Where one turn sends some rows of the set: a few examples, then the rows asked
k901: [-17 -29   9  29   4   6   0 -10 -10   7  -1  -6   5   5   4]
k310: [ 11 -13  12  13  11   3   0  -4 -10   8  13  14   1 -23 -29]
k878: [-10  28  -9  20   4 -17  22   1  14   1 -10  -8 -11   7 -11]
k457: [ -5  -1   8 -39  -9   0  -5  12   4  17  -7  -4  -6  15 -21]
k169: [ 12  -8   6  11  10  -6  -7  -6  -4   3   3  22  -3 -32 -22]
k710: [-16 -27  12  25   1  15  -2 -16 -10   9 -10   7  -2   6   4]
k908: [ 12 -13  15  10  15  -4  -6  -3  -5   4   7  19   2 -25 -25]
k817: [ -3  24  -5   4   2 -13  30  -4   8   5 -17 -16 -15   5 -14]
k705: [-10  26  -8  24  -3 -11  19   6  11   1  -7 -15 -18  10 -11]
k323: [ 10  14 -12  -6  23 -19 -15  -2   1  12   8  -9 -14  10  22]
k697: [  2   4 -12 -11  21  -6  -6   6   1   7   4   0 -11   2  37]
k662: [-21   7   3  -2 -25  -4 -26  17   7  -6   5   9  12 -15   4]
k192: [-20  14   4  -3 -28  -2 -30  15  -1   2  -1   4  10 -13   3]
k771: [-11  35  -1   6   0  -4  17  -3  16   8 -15 -18 -16  12  -8]
k120: [ -7   7   0  -9 -32  -4 -25  13  -5  -8   9   4  16  -6   5]
k776: [ -9  22 -10  24   7 -12  20  13  14   3  -7 -13 -14  11 -14]
k444: [  6  -5  10  17  12  -1  -2   0  -5   6   8  24   0 -29 -23]
k825: [  6 -11  13  13  14  -5   3 -11  -8   4   3  20   3 -24 -26]
k651: [-16 -35   9  15  -9  19   4 -10 -11   2   0  -3  -3   1   3]
k3: [ 17  13 -10  -4  20 -13  -2  -5   6   5 -11  -3 -10   9  29]
k340: [  1   3   8 -35 -15   6  -5   7  -2  15  -4  -9  -4  20 -22]
k843: [-19 -28  -1  17   0  19   3  -3 -11   5  -2  -6  -8   2  19]
k946: [ 14   9 -17 -11  18 -15  -8  -1   3   9   2   1 -15  15  26]
k826: [  9   7 -12   0  32  -9  -2  -2   4  10   4   0 -10   8  27]
k438: [ 13  16 -16  -6  22 -12  -6  -1   5  13   8 -15 -11   4  24]
k124: [-14  20  -3 -11 -28   1 -18  19   4  -5   1   7  10  -8  12]
k363: [-20   6  -6  -5 -25   7 -17  17  -3  -7   8  10   4 -12  20]
k508: [-11  10   5   0 -28   3 -26  23  -1  -3   3  13   8  -8   6]
k749: [-20  13   9  -9 -28   2 -24  16   4   3  11   1  10 -14   4]
k646: [ -3   7   5 -39 -20   3   0   4  -2  15   0  -7  -3  10 -22]
k859: [-11  25  -8  16   1  -9  28   4  11   5 -15 -14 -15   8  -9]
k883: [ 11 -16   2   9   8  -4  -5  -2  -4   1   7  21  -2 -26 -28]
k860: [  7   3  13  26  16   2  -3 -12  -1   2   7  15  -7 -25 -21]
k328: [  9  10  13 -33 -12   2  -5   6  -8  12  13   0  -9  11 -27]
k461: [ 14   7 -13 -11  25 -12 -14   5   7  10   6  -9  -8  11  23]
k818: [ -9  29  -5  16  13 -16  25   5  13  10  -9 -11  -8   3 -10]
k853: [-18 -32   9  22  -2   6   8 -12  -5   5 -13  -3  -9   4   8]
k230: [  5   0  11 -40 -11   6  -5   7  -4  17   4  -3  -9  14 -19]
k751: [-19 -30   2  20   0  11   5 -22  -7  12  -4  -8  -5  -6   1]
k410: [ -2  -1  14 -37  -7   5 -10   7  -2  22  -4  -5 -10  17 -19]
k111: [  7   1  17 -35 -13  13 -13  -6  -3  12   3  -2  -9   3 -22]
k455: [-18 -32  -5  21  -2  10   4 -16  -4   5  -8 -11  -6   6   3]
k180: [  0   1  16  19  13   1   3   0  -8  11   0  19   2 -24 -30]
k954: [ -3  31 -11  15   4 -15  23   2   7   2  -8 -12 -10  11 -11]
k728: [ -1   5  17 -34 -14   5  -6  10  -6  13   0  -5   1  15 -24]
k930: [  5  11 -15 -10  22 -20  -4  -4   4  11  -6  -8  -1  12  27]
k280: [ -8  14  10  -8 -33   0 -23  15   1  -9   9  10   5   1   8]
k833: [-15 -32   5  20  -2   5   1 -19 -10   6  -9 -14 -10  -2   3]

k843 turns into k363
k825 turns into k728
And these:
k340 turns into k878
k111 turns into k771
k749 turns into k438
k230 turns into k859
k826 turns into k651
k180 turns into k328
k310 turns into k646
k410 turns into k705
k323 turns into k833
k776 turns into k883
k3 turns into k710
k662 turns into k461
k120 turns into k930
k853 turns into k508

Where one turn sends some rows of the set: a few examples, then the rows asked
k52: [ 14  41 -30  13   7  -9   4 -10  20   0  -8  -6  -5  -5]
k551: [ 11  32 -18  26  13 -13   5 -12  18  -4  14   7   4  -1]
k546: [  8  32 -26  26  11 -18   6 -14   5  -3  12  -3   3   4]
k523: [-18   2   0 -18  -5  16   2   0 -16  23 -15  19 -24   6]
k62: [-21   6   3 -22  -9  18  -3   1 -13  17 -17  19 -20   3]
k83: [ 11  45 -16  23  14  -6   3 -12  13   4  -1  -9  -1 -15]
k339: [-26   2   2 -14   9  10  10  15 -21   7  -4  27 -17   3]
k425: [ 11  35 -30  22   9  -1   7 -15  22   1 -12  -2  -9   9]
k721: [-17   1  19 -21   2   8   0  -4 -27  12   2  16 -10   1]
k912: [-27   3   2 -16  18  10   5   1 -21  -1   3  31 -17   2]
k259: [-25  -4   1 -11   4   6   7   8 -18   9   0  33 -16   8]
k430: [-28  10  19 -18   6   9  -5  -1 -26   2  -3  10  -7  -4]
k755: [-23  12   3 -24   3  21  -1  -1 -16   9 -20  19 -23   1]
k12: [-28   8  17 -18   4   9   0  11 -25   6  -2  11  -6  -5]
k560: [-25  10   0 -16  -2  22  -2  -1 -13  13 -16  27 -25   6]
k847: [  6  26 -19  21  16 -22  12   1  13  -6  14   0   5  11]
k980: [-27  12  17 -22   8  13  -7  -6 -23   2  -1  10  -8  -7]
k270: [-23  12   0 -25   7  23  -3  -4 -15   7 -15  22 -25  -1]
k182: [ 13  35 -33  11   4  -4   8  -3  24   6 -12  -2 -12  11]
k281: [-16  -2   7 -18   7   9   8   0 -23  12   0  29 -19   7]
k537: [ 10  25 -18  29  15 -12  13  -7  16  -8  11  -6  -4   3]
k724: [ 11  32  -9  21   4  -6   3 -13  18  -4   2 -22   0  -4]
k789: [ 10  35 -29  21  16 -18  10  -6  15  -7   4   1   0  -3]
k957: [ 11  39 -21  19   0 -10  -3 -21   7   2   0 -16   3  -1]
k248: [  9  37 -10  22   6  -6  -2 -19  14  -2  -4 -19   7   0]
k419: [-22   2  19 -15  -5   8  -5  -2 -24  17  -2   7  -7  -1]
k370: [-13   4   9 -25  -2  17   1  -4 -20  17 -10  19 -21   3]
k435: [  9  38  -7   9   0 -11  -3  -8  15   1  -1 -23   9   0]
k649: [-24  -6   5  -8   7   3   8   5 -24  13   4  27 -15   9]
k106: [-31   2   8  -7  10   9   4   3 -22   3   4  31 -13   7]
k19: [-27   3  19 -16  -4   6  -5   2 -23  10   2  13  -2  -1]
k174: [-23  11   6 -23  -1  19   1   9 -17  14 -17  15 -19  -1]
k460: [ 14  30 -26  21   6   0   9 -10  25  -1  -5  -9 -15   2]
k658: [ 12  43 -25  25  16  -4   9  -9  16   4  -4   0  -8 -10]
k194: [-29  12  20 -16  -3  15  -9  -5 -21   8  -5  12  -6  -1]
k852: [ 15  36 -28  20   5  -3   3 -15  25   3  -2   6  -7   0]
k331: [-27   4   3 -13  15   7   8   6 -23   1  -2  30 -18   6]
k422: [ 11  40 -17  16   9 -16   1 -10  13  -4   2 -12   6  -9]
k895: [  6  29 -20  31  19 -14  10 -12  12  -7   7  -1   4   8]
k242: [ 12  36 -36  20   4  -9   5 -17  13   4  -4  -1  -9   6]
k398: [ 10  40 -19  27  20 -11   9  -9  11   0   6  -1   0 -11]
k638: [ 13  39 -12  19   2  -7  -5 -19  20   1   4  -8   5  -8]

k331 turns into k755
k658 turns into k83
k724 turns into k537
And these:
k370 turns into k721
k270 turns into k980
k895 turns into k425
k419 turns into k649
k174 turns into k12
k638 turns into k551
k194 turns into k106
k259 turns into k62
k789 turns into k52
k546 turns into k242
k182 turns into k435

